Where one turn sends some rows of the set: a few examples, then the rows asked
muzi: [7.1 -23.1 16.9 -14.4 14.8 13.1 25.0 -18.1 0.5 -14.6 24.7 18.7 18.5 1.9 3.3 -13.5 -7.8 38.5 -4.5]
riza: [35.2 8.9 -9.9 -32.8 8.2 -42.9 -12.5 -23.0 -6.2 27.4 -19.5 11.1 -9.9 -17.9 11.4 -16.8 7.9 2.2 -3.8]
loko: [28.8 20.7 11.9 -14.6 -9.6 17.6 3.2 10.8 -42.0 -1.5 -13.7 -15.6 1.8 -5.8 -24.2 8.2 34.9 25.2 -13.5]
kavuf: [5.9 -8.4 19.3 19.5 -28.5 -28.5 -2.0 -22.9 -9.2 14.6 27.8 -20.2 -22.2 13.5 1.6 1.7 30.3 13.8 -15.8]
bel: [30.4 10.9 8.4 16.9 9.6 -28.5 -17.5 -2.7 10.6 12.9 17.3 -5.1 -21.3 7.5 -24.7 -8.4 31.1 -5.1 17.4]
pusu: [4.7 21.1 17.3 -29.5 -8.3 -9.5 -38.1 -4.3 -17.3 12.8 -5.1 25.2 -14.9 -13.6 -4.2 -54.1 4.7 29.6 5.3]
pafo: [32.8 13.4 -6.6 -41.0 16.4 -46.0 -5.0 -12.7 -10.6 27.6 -15.7 14.1 -7.3 -12.9 4.8 -12.7 16.3 2.7 -4.8]
Vizos: [23.9 -2.1 -3.5 -2.9 10.5 -23.5 -21.5 -31.1 -14.8 2.3 4.1 -5.9 31.9 -33.4 0.7 -32.5 -23.0 29.1 -15.5]
movit: [-19.0 -18.4 15.3 -19.1 -7.7 -35.3 24.5 -7.8 -7.7 19.5 -1.3 1.4 12.0 21.8 22.5 -20.5 -14.3 6.3 -10.1]
mutu: [22.4 8.2 -7.0 -18.0 -20.6 9.1 -6.6 31.8 -11.7 12.2 4.0 -5.0 -15.4 -10.8 -2.8 -18.0 -20.4 11.7 26.2]
Nira: [4.0 -13.6 27.5 -20.7 13.5 2.1 -16.0 -22.1 -16.3 -14.1 17.7 -18.3 -8.8 17.6 -18.0 -4.9 48.2 12.5 -29.3]
Vof: [19.9 -12.8 60.0 -4.2 -30.5 -6.7 -31.2 -5.6 -3.5 8.9 0.1 3.5 6.5 13.8 -19.6 -13.0 36.3 9.4 11.7]
Nelip: [4.5 -29.6 11.9 -14.4 -0.5 -5.0 11.0 15.3 -33.3 16.3 -5.3 -33.0 34.5 -12.1 -11.2 -2.9 -6.7 -10.9 -4.4]
Luk: [-9.9 20.4 46.3 11.7 10.3 -18.5 5.7 -3.2 -18.7 17.0 3.7 14.6 25.7 -3.7 16.1 -23.8 -12.8 33.4 -12.5]
vad: [6.3 -7.9 9.6 -35.3 -3.8 -42.3 21.1 19.3 -29.6 8.7 -5.3 -2.6 -6.2 20.1 -16.4 17.3 -5.5 13.1 14.8]
nime: [19.3 -18.6 57.6 -14.1 -41.1 -13.7 -34.3 -6.6 -4.4 7.6 1.0 -7.3 10.4 6.4 -18.5 -17.3 32.8 9.3 5.7]
Rusum: [17.8 6.1 47.9 -6.3 -20.0 -27.3 13.4 -0.6 -32.5 14.8 27.8 -2.4 30.2 23.2 -0.6 3.5 11.8 47.1 -5.8]
bapos: [8.9 15.0 15.5 -38.3 -35.1 7.7 -20.0 -5.5 -11.0 20.8 -19.6 -24.5 25.9 -17.3 -8.1 -26.9 -0.6 37.2 7.1]
rab: [24.2 -9.0 3.6 -6.1 18.0 19.2 4.9 -9.4 -21.8 -28.4 7.5 -15.7 4.9 -2.5 -18.1 -31.2 23.9 -11.1 13.0]
nugen: [11.2 -24.5 18.0 -22.1 15.5 9.7 22.3 -19.9 -10.4 -4.8 29.7 18.8 27.9 7.7 1.8 -7.9 -8.5 40.8 -11.4]
kaz: [27.5 4.3 -6.7 -14.2 22.0 -25.3 -46.1 -0.3 -16.6 15.8 28.3 0.4 3.5 -3.0 -17.2 -37.9 8.2 18.4 -28.7]

vad turns into rab
Nelip turns into loko
And these:
movit turns into Nira
Vizos turns into Rusum
pafo turns into muzi
nugen turns into Vof
kavuf turns into kaz

